Rotation paths and how fast each direction turns (degrees per step)
Each turn is a multiple of 5 degrees from 10 to 175, or 0.
Each row of a path follows its step; steps can be skipped.
Rotation 1:
step 0: 51 90 138 248 -53 116 -13 62 212 -305 -330 -125 24 71 82 21 -58 -341 -141 -151 200 -177 77 37 369 5 -371 -146 -42 68 -25 -1 -105 96 183 -148 -66 153 39 64 -25 151 57 49 7 225 131 -208 163
step 1: -109 264 -88 39 156 -195 -193 -50 69 -23 -283 -22 64 171 6 146 -172 360 -192 -128 31 -94 -5 -71 0 147 -64 -131 -199 73 136 104 -96 189 -29 -199 -70 -112 -70 57 -221 -77 -17 233 22 -395 -49 344 -179
step 5: 198 -63 -72 182 -211 -103 254 -112 10 12 159 -36 134 244 80 -195 -169 -128 36 93 20 -49 87 36 -11 47 104 72 -72 -10 -79 -56 110 87 33 -297 -73 228 377 25 -567 -93 43 112 -71 -16 26 -213 -116
step 9: -135 -314 -63 83 67 44 -25 -156 -160 -58 27 14 -140 129 162 10 -252 -102 -24 -170 61 388 195 -230 99 91 -239 201 84 -139 34 -493 111 -152 149 8 -130 -9 -14 -227 123 66 -87 47 -97 13 -15 194 -106
step 11: 224 -160 77 62 -145 -93 -61 165 117 95 154 -361 -38 -16 206 -62 402 115 104 257 33 -351 -5 -40 21 -29 -27 302 -117 -349 213 -73 -31 -246 53 59 49 -27 16 -187 -103 133 91 64 -162 109 -62 6 -47
step 13: -140 -28 83 35 -199 395 59 -37 67 -94 144 -118 313 -127 336 339 -96 21 20 -139 13 -150 -225 -385 -123 -99 71 -236 -60 259 37 -129 -143 -136 122 24 32 -220 -5 -12 -31 16 -71 61 44 -157 20 -115 39
step 15: -271 148 144 -58 285 -88 94 -77 8 61 177 49 -60 -19 -212 184 104 -327 82 -5 64 -51 180 -239 130 -115 105 196 122 -34 407 -124 -147 219 15 106 -114 44 -125 32 115 50 3 186 -83 199 231 52 340
step 21: 3 -36 -246 168 -124 -15 87 -36 -91 -172 -121 212 1 -43 -68 -3 -128 -135 150 314 -18 165 209 0 291 104 -110 -8 64 -7 183 -108 -276 233 80 12 -110 38 183 -11 -92 -337 -110 -115 168 -106 237 -406 -19
step 22: 232 247 -82 225 151 -75 -159 -86 -119 -284 -119 43 153 19 186 -106 -54 160 -149 -106 132 167 -283 -76 -207 78 -45 139 60 107 168 -205 175 110 -162 44 -175 145 -51 77 -464 76 -157 34 -183 85 -139 -110 47
step 25: -129 -304 -228 -228 106 147 156 229 -74 -49 -144 -65 33 -7 96 -183 -232 30 -112 -265 -121 151 -48 -114 21 -146 -212 104 -17 1 73 83 300 -176 158 78 -37 -166 -183 -79 13 -394 -42 107 164 74 -279 -116 -116
Directions:
-33 -57 59 -6 -66 87 48 -11 2 124 -51 58 60 -32 -66 -49 5 -53 56 6 51 -54 35 -1 -17 -34 42 -50 41 54 -22 -30 -104 16 22 0 25 -25 71 29 -98 0 49 -50 -36 -38 49 -56 79
135
-22 -65 -12 29 30 1 7 4 33 -34 66 120 -45 -1 -29 68 -90 30 45 -74 36 25 63 -35 -2 3 89 16 85 -53 45 -5 25 -43 0 34 32 -12 28 -57 1 -58 74 -42 127 86 -38 16 52
65
7 -140 -5 -103 -45 68 -66 63 -35 -49 -41 15 29 24 26 16 37 35 90 -43 17 14 51 -20 -57 66 -72 9 -87 -34 -1 35 -52 -65 -50 8 -62 21 -25 -87 33 18 -16 57 -39 33 10 -50 55
155
-44 4 49 -17 23 -94 84 33 33 22 -20 49 27 83 -15 -6 46 -57 42 -11 -12 81 -42 -30 77 -47 -2 96 -29 41 12 -15 69 -25 -18 32 1 34 33 -135 11 14 -93 -70 15 -85 48 -56 44
65
92 31 2 -78 -6 5 -79 5 -79 65 11 87 28 30 -60 -73 1 98 -32 -70 -58 62 -11 23 112 34 7 -12 22 11 -55 147 22 4 43 9 2 19 4 43 -10 -35 2 -30 1 -45 -51 12 46
170
-9 -15 -20 -76 -31 -53 -14 50 -38 -33 -84 10 52 -4 101 -2 -70 61 -68 -29 -5 -44 -82 6 -85 -69 80 63 -62 101 12 -1 -12 50 -8 25 23 -98 -59 -13 -72 -31 -6 -38 47 18 -4 48 49
120
-28 67 -18 -58 -42 -7 -6 2 -97 -19 -45 17 -126 -26 -51 79 -32 -41 -69 -13 43 -79 -78 -48 -64 9 -35 -46 36 -4 38 45 64 -88 47 -2 -79 -4 52 -52 -10 38 46 -64 -43 -58 -22 -59 1
115
Rotation 2:
step 0: 78 100 197 13 97 -44 -8 173 -107 -75 316 215 -121 41 265 419 -155 -95 84 3 23 -90 -236 50 9 84 -183 63 -101 -307 -97 280 -50 43 84 -96 151 -135 295 64 19 133 -402 -71 274 -72 206 -294 -28
step 3: -210 65 291 112 249 -358 -51 65 -299 74 163 156 157 22 -7 -36 149 -76 18 -142 135 193 -71 194 322 61 -94 148 -50 -417 -66 130 -65 -91 58 228 177 -75 128 -20 189 -224 -317 -39 69 -86 141 -250 57
step 10: 38 -84 171 305 67 -331 67 -244 -144 79 77 -242 -174 -4 -60 379 146 139 40 -138 224 -16 -281 195 35 -24 19 -143 441 12 160 130 -20 -192 166 -171 118 -42 -237 97 -109 -114 -56 -260 -51 -159 -134 81 148
step 13: 164 163 224 70 189 -321 86 -123 -26 -179 247 -103 -82 -83 -9 321 281 74 -62 -251 138 -71 -168 152 -144 -65 -178 -42 24 -283 287 -279 57 -179 67 -376 130 144 -109 -46 -151 221 7 176 -53 56 -11 168 -36
step 17: 66 37 39 -148 268 -33 77 136 -270 -451 51 383 -287 -119 158 330 75 82 -220 -104 205 278 -207 142 -252 -42 -190 -31 8 19 50 -92 139 114 42 -63 145 -43 17 -204 -229 86 22 22 143 -152 -18 -157 171
step 20: -94 -23 87 -197 275 -74 -140 115 -36 52 -36 266 -147 -57 -142 24 330 7 -289 -266 15 469 -99 63 -265 66 -70 -4 103 -151 268 237 259 -126 -33 157 161 23 211 89 -99 -91 -111 174 157 -240 43 -183 -106
step 21: -51 -128 79 -156 248 -205 132 169 -220 116 125 63 68 14 259 154 173 157 -162 -188 125 446 14 -138 116 -114 83 127 23 -33 172 104 120 3 238 -72 501 -8 -230 -69 15 -172 -225 -103 265 -203 70 -48 8
step 22: -150 -269 99 86 448 -272 -213 -17 99 94 88 -132 -30 231 -290 224 126 -73 -321 -42 117 243 -267 -5 -38 -187 75 53 -31 -146 187 121 -30 66 239 82 44 -96 -290 116 10 -72 -264 40 219 -92 -179 -43 111
step 25: 194 33 43 120 86 -383 35 122 -39 340 249 -84 -12 155 -237 348 58 339 -132 -238 87 -38 -195 7 -101 -132 84 -336 113 79 263 -122 56 -46 228 7 200 144 -209 115 27 56 -115 -168 6 -119 -66 -159 160
step 26: -90 -340 70 182 196 -298 -102 245 -268 -22 253 17 -95 274 -160 -57 -83 8 -156 -78 -131 -4 -374 234 -90 -86 53 -322 251 22 40 178 -38 -19 -34 -113 202 224 -147 148 135 103 201 56 51 -128 148 -182 164
Directions:
-29 -14 52 0 103 68 -33 66 -2 -62 21 10 55 -27 -26 -10 69 -39 -86 32 -93 -31 -37 24 12 -76 -139 -9 -40 -52 -14 -27 -63 53 -32 -75 22 12 -45 27 15 -31 63 39 6 89 72 10 -23
170
-163 -61 21 5 23 23 8 55 -19 48 6 26 17 -36 -20 25 -2 78 -50 -3 8 -62 76 3 36 -24 15 4 56 32 18 174 67 -58 -36 -44 58 9 7 3 3 -5 6 -44 -103 -35 24 40 -3
65
29 49 -5 -3 21 17 48 -25 5 5 51 35 47 5 41 -2 111 -2 -19 18 27 -36 33 -35 -163 8 2 -21 42 83 53 -43 87 -9 -73 -35 -7 -11 41 -94 16 -80 -24 8 33 -3 22 38 -139
95
11 -11 48 21 -65 -31 45 -12 58 -5 94 -75 -48 -23 120 -138 10 57 -42 -51 -9 23 22 67 11 23 10 15 -23 -54 5 -31 81 10 13 -23 43 55 2 41 147 -31 11 50 -41 15 41 9 34
145
-51 116 -3 -37 -12 -11 1 -57 -34 -94 103 108 98 -33 2 9 -58 45 -4 82 10 -27 28 115 12 53 -8 42 -8 -10 41 -13 -32 -7 -65 -5 -45 50 11 -31 20 102 -30 13 -5 -15 -9 -64 44
25
41 -41 58 -16 37 11 -14 -124 29 20 -21 -87 56 -101 -3 -45 64 -37 53 16 23 94 11 -4 54 58 -21 48 42 -31 66 84 -70 -15 -97 5 82 27 10 -1 -47 17 -32 10 76 -44 44 42 -8
40
